Each row has a name. After each piece below comes the name of the row it's from, unless a question asks for something else. Each question is about the rows just above it.

(22): [-43   5 -21   0  11  -2  -6   2   0]
(142): [-13  31  17  10 -85  41  -7  12  16]
(88): [  2  35  45  -2  13 -24 -17  20  -6]
(97): [-31  28 -13 -21 -74  19  -6 -44  18]
(129): [ 11 -49 -21  28 -52  41  36  22  12]
Among the named rows, does one hold [17 10] next to each other, in this order?
yes
which: [-31  28 -13 -21 -74  19  -6 -44  18]
(97)
which: [  2  35  45  -2  13 -24 -17  20  -6]
(88)
which: [-43   5 -21   0  11  -2  -6   2   0]
(22)
Is [-21 -13] printed in one of the named rows, side by side and in this order?
no

(20): [-19 -34 -12  68  89]
(146): [-14  77 -53  46  68]
(91): [-36  77 -53  28  38]
(58): [-11 -45   0  53  71]
(53): [-11 -13 -21  65  74]
(44): [-18  59  -8 -59 -56]
(43): [ 26 -60  38 -14 -21]
(76): [ 46  77 -53 -14  78]
(74): [  5  31   7 -55 -64]
(199): [ -1 -34 -15  81  86]
(96): [  7 -55   5  31 -65]
(207): [  3  60 -41  31  13]
[ 26 -60  38 -14 -21] is in which row?
(43)
[-36  77 -53  28  38] is in which row?
(91)
[ 46 -53  77 -14] is which row, read backwards?
(146)
Put [-64   5  31   7 -55] back in order: which row is it?
(74)
which: [-14  77 -53  46  68]
(146)
[ 7 31] is which row, read backwards?
(74)

(132): [-37  14  -9  38  21  41  28 -33]
(147): [  4  33  26 -30  44  28  16 -14]
(83): [ 27 -14 -15 -55  23  30  20  -6]
(144): [  3  25 -11  -5 -13  19   3  24]
(169): [-24 -32 -21 -29  61  27 -23 -40]
(103): [  1   7  48  47   0  80  14 -22]
(95): [-25  25  16  24  28 -22  -3  61]
(47): [ 20  22  66  48   5  57   7 -14]
(106): [ 45 -56   0   5   5  26 -21 -55]
Among the named rows, does one hold [ 33  27 -30] next to each other, in this order?
no
Count the entries of [ 45 -56   0]:
3
Count the entries of [  1   7  48  47   0  80  14 -22]:
8
Where do [ 27 -14 -15 -55  23  30  20  -6] appear?
(83)
Among the named rows, does one hold [ 0 80 14] next to each other, in this order?
yes

(10): [-76 -11  12  11  55 -39 -45  24  38 -45  22  72  60  27]
(130): [ 45 -40  -2  23 -23  13  -6   4  -9  16  40   3  12  65]
(104): [-90 -78 -33  51 -14 -74  91 -23 -26 -56 -32  75  74 -82]
(45): [ 21  51   7 -26  14  53 -65  13  18  17  26 -20 -13 -26]
(27): [  2  12   7 -26  14  53 -65  13  18  17  26 -20 -13  31]
Which row holds these entries in another order? [-13  31   2  12   7 -26  14  53 -65  13  18  17  26 -20]
(27)
Put [-76 -45 -45 -39 -11  11  12  22  24  27  38  55  60  72] back in order: which row is it?
(10)
[12  3] is which row, read backwards?
(130)
Where do [  2  12   7 -26  14  53 -65  13  18  17  26 -20 -13  31] appear?
(27)

(59): [ 16   1 -37 -41  15  25 -37 -13]
(93): [ 17  23 -46 -32  24   9 -46  11]
(60): [-68 -50 -30  15 -37  25 -41  11]
[-37  25  15 -41] is which row, read backwards?
(59)
The row with [ 17  23 -46 -32  24   9 -46  11] is
(93)

(26): [ -1 -10  -1   6  -2  -7  -1   1   0   4  -6   3 -18  -9  -2  -4   1 -13
  -1 -15  -3]
(73): [ 13  65  36  25   4  55  86  60  15  47  75   0  -3   0  -7 -10   2 -10
  -7   0   3]
(120): [ -2   9  -5  32  43  21  18  -3  24  32  22 -16  26  48  -2  16  -2  33
  10   8   8]
(136): [25 55 95 75 65 19 10 13 65 -6 60 13 15 42 47  4 44 36 28 86 25]
(113): [-20 -44  -7 -17 -54 -56 -39   0 -34 -25 -40   8 -72 -84  -9 -32  -5 -81
 -16 -52 -28]
(23): [  2  -1  -2   0   1  -7  -6  -5  -5   5 -10   0  -1   0  -7 -10   2 -10
  -7   0   3]
(86): [13 25  4 75 86 47 36 15 60 65 55 -6 45 95 19 42 13 65 25 10 28]
Which row holds [55 65 60 15 36 47 86 75  4 25 13] read backwards?
(86)
Which row holds these entries in another order? [ -6   0 -10   0   2 -10  -5  -1  -7   2 -10  -1  -5   0   1   0  -7  -2
   3  -7   5]
(23)
Put [13 65 25 10 28 13 25  4 75 86 47 36 15 60 65 55 -6 45 95 19 42] back in order: which row is it?
(86)

(121): [ -7  12  24 -24  20  -7  38   8   8  -1  -6  33  12  19  51]
(139): [-52  -7  14 -31 -28  91 -13 -23   0  -6 -14 -21  40  -8  -4]
(101): [  9  -1  -9  -2  -8   2  -6  -3   6   7   9 -15  11   1   3]
(72): [  8   8  24  -6  12  12  51  -7  20  -7  19  -2  38 -24  33]
(34): [-43  10  22  -3   9  23  14   2 -24 -18 -16 -16  29  -7  -5]
Does one of the named rows hold [-6 12] side by side, in this order?
yes
The row with [-43  10  22  -3   9  23  14   2 -24 -18 -16 -16  29  -7  -5] is
(34)
Number of entries in [-52  -7  14]:
3
which: [  8   8  24  -6  12  12  51  -7  20  -7  19  -2  38 -24  33]
(72)
Put [ -6  33  12  19  51  -7  12  24 -24  20  -7  38   8   8  -1] back in order: which row is it?
(121)
Does one of the named rows hold [-21 -14  -6   0 -23] side by side, in this order?
no

